[[ 39 -62 -59   6 -64  67  16  14  66  97 -10]
 [-19 -54  -5 -61 -30 -64 -84 -25 -35 -43 -18]
 [ 22 -93   8 -65 -96  61 -32  79 -32 -52 -91]
 [ 13  80 -26 -15  85 -12 -67  20   1  52 -30]
 [-70  93 -94  65  69   9  93 -85  89 -11  39]
 [ 72 -81 -77 -65  75 -10 -58  12  61  68  12]]
=>
[[-62 -59   6 -64  67  16  14  66  97 -10  39]
 [-54  -5 -61 -30 -64 -84 -25 -35 -43 -18 -19]
 [-93   8 -65 -96  61 -32  79 -32 -52 -91  22]
 [ 80 -26 -15  85 -12 -67  20   1  52 -30  13]
 [ 93 -94  65  69   9  93 -85  89 -11  39 -70]
 [-81 -77 -65  75 -10 -58  12  61  68  12  72]]

[[-24 -36  18  46 -36  42 -36  13]
 [-43  23 -38 -84  -3 -58  29 -48]
 [-41  20 -34  -7 -10   8  43 -40]]
=>
[[-36  18  46 -36  42 -36  13 -24]
 [ 23 -38 -84  -3 -58  29 -48 -43]
 [ 20 -34  -7 -10   8  43 -40 -41]]

[[-44 -19 -67 -11 -40]
 [103 -96  36 -19  42]
 [-85  91   1  39  18]
 [ 37 -28  24 -13  67]]
=>
[[-19 -67 -11 -40 -44]
 [-96  36 -19  42 103]
 [ 91   1  39  18 -85]
 [-28  24 -13  67  37]]

[[ -8  99   9 -14  62 -24]
 [ 69  58  18 -23  65  62]
 [ 40 -53  54  95 -52  23]]
=>
[[ 99   9 -14  62 -24  -8]
 [ 58  18 -23  65  62  69]
 [-53  54  95 -52  23  40]]

[[-17  39  29   1  -9]
 [  0  53  16 -25  35]
 [-57 -27  -2 -28 -73]
 [ -1  -1  28  -5  20]
 [  2   0  19  -6  27]
 [-41  18  -2  89  34]
 [ 50  -3  -6 -26 -85]
 [-24  11 -77 -31  11]
 [-32   7  -7  74  29]]
=>
[[ 39  29   1  -9 -17]
 [ 53  16 -25  35   0]
 [-27  -2 -28 -73 -57]
 [ -1  28  -5  20  -1]
 [  0  19  -6  27   2]
 [ 18  -2  89  34 -41]
 [ -3  -6 -26 -85  50]
 [ 11 -77 -31  11 -24]
 [  7  -7  74  29 -32]]

[[ -28  -34]
 [ -25  -25]
 [ -69  -35]
 [  50   64]
 [  -8 -103]]
=>
[[ -34  -28]
 [ -25  -25]
 [ -35  -69]
 [  64   50]
 [-103   -8]]

[[  6 -65  82  -2  47 -34  59 -73  83]
 [-34  34 -25 -32   3  33  -5  12 -26]
 [ 24  21 -53  28 -49  -6 -53  49 -53]
 [ 21  15 -41  24 -39  -6 -42  38 -41]
 [ -5   1  -3  -5   0   2  -1  -1  -3]]
=>
[[-65  82  -2  47 -34  59 -73  83   6]
 [ 34 -25 -32   3  33  -5  12 -26 -34]
 [ 21 -53  28 -49  -6 -53  49 -53  24]
 [ 15 -41  24 -39  -6 -42  38 -41  21]
 [  1  -3  -5   0   2  -1  -1  -3  -5]]
---
[[-69  50   8  20]
 [-78   1  35 -28]
 [ 69 -27 -56  -6]
 [ 85 -22  14  19]
 [ 77 -10   3  26]]
=>
[[50  8]
 [ 1 35]]

[[ 89   9  33]
 [-88 -10 -34]]
=>
[[  9  33]
 [-10 -34]]

[[ -4  20  -1  40   7]
 [  0  77   3  80  24]
 [ 10  88   7  99  42]
 [-18 -34  -4 -45 -43]]
=>
[[20 -1]
 [77  3]]

[[ -9   6 -47]
 [ -9 -23  43]
 [-27 -96  49]]
=>
[[  6 -47]
 [-23  43]]

[[-32  -1 -84   0]
 [-50 -87  10 -85]
 [105   7  15   6]]
=>
[[ -1 -84]
 [-87  10]]

[[ 50  96  92]
 [ 37  99  90]
 [-60 -91 -86]]
=>
[[96 92]
 [99 90]]

[[ 1 -1 -2  5]
 [83  6 94 99]]
=>
[[-1 -2]
 [ 6 94]]

[[ -24    8    7  -33  -44]
 [  39   -8  -35  -51  -67]
 [ -29    0   -3  -37  -48]
 [  54  -62  -65 -107  -64]]
=>
[[  8   7]
 [ -8 -35]]

[[-80  87  -8   2 -17]
 [-79  73  13  -5 -51]]
=>
[[87 -8]
 [73 13]]
---
[[-38  24  35 -42  68]
 [ 81  24 -74  64 -50]
 [-54   6  -6 -75 -17]
 [  8   5 -47   4  56]]
=>
[-38  24  -6   4]

[[ 54  42]
 [111  47]
 [ 66  54]
 [ 68  27]]
=>
[54 47]

[[-62 -35  50 -55  73]
 [-41 -63  68   9  82]
 [-37 -61  65  14  77]
 [-37 -44  75  14  79]
 [-64 -27  45 -60  72]]
=>
[-62 -63  65  14  72]

[[ -6  -4  -5  92  -3]
 [-14 -11   2  17  -6]
 [-15 -11   6  43 -10]
 [-13 -11  -1 -13   0]
 [ 13  11  -2  -1   8]]
=>
[ -6 -11   6 -13   8]

[[  6  -8   0 -16 -37]
 [  5 -61  20 -31  83]]
=>
[  6 -61]

[[-56  29  45]
 [ 11  37   9]
 [-41   6  -6]
 [-88   0  16]]
=>
[-56  37  -6]
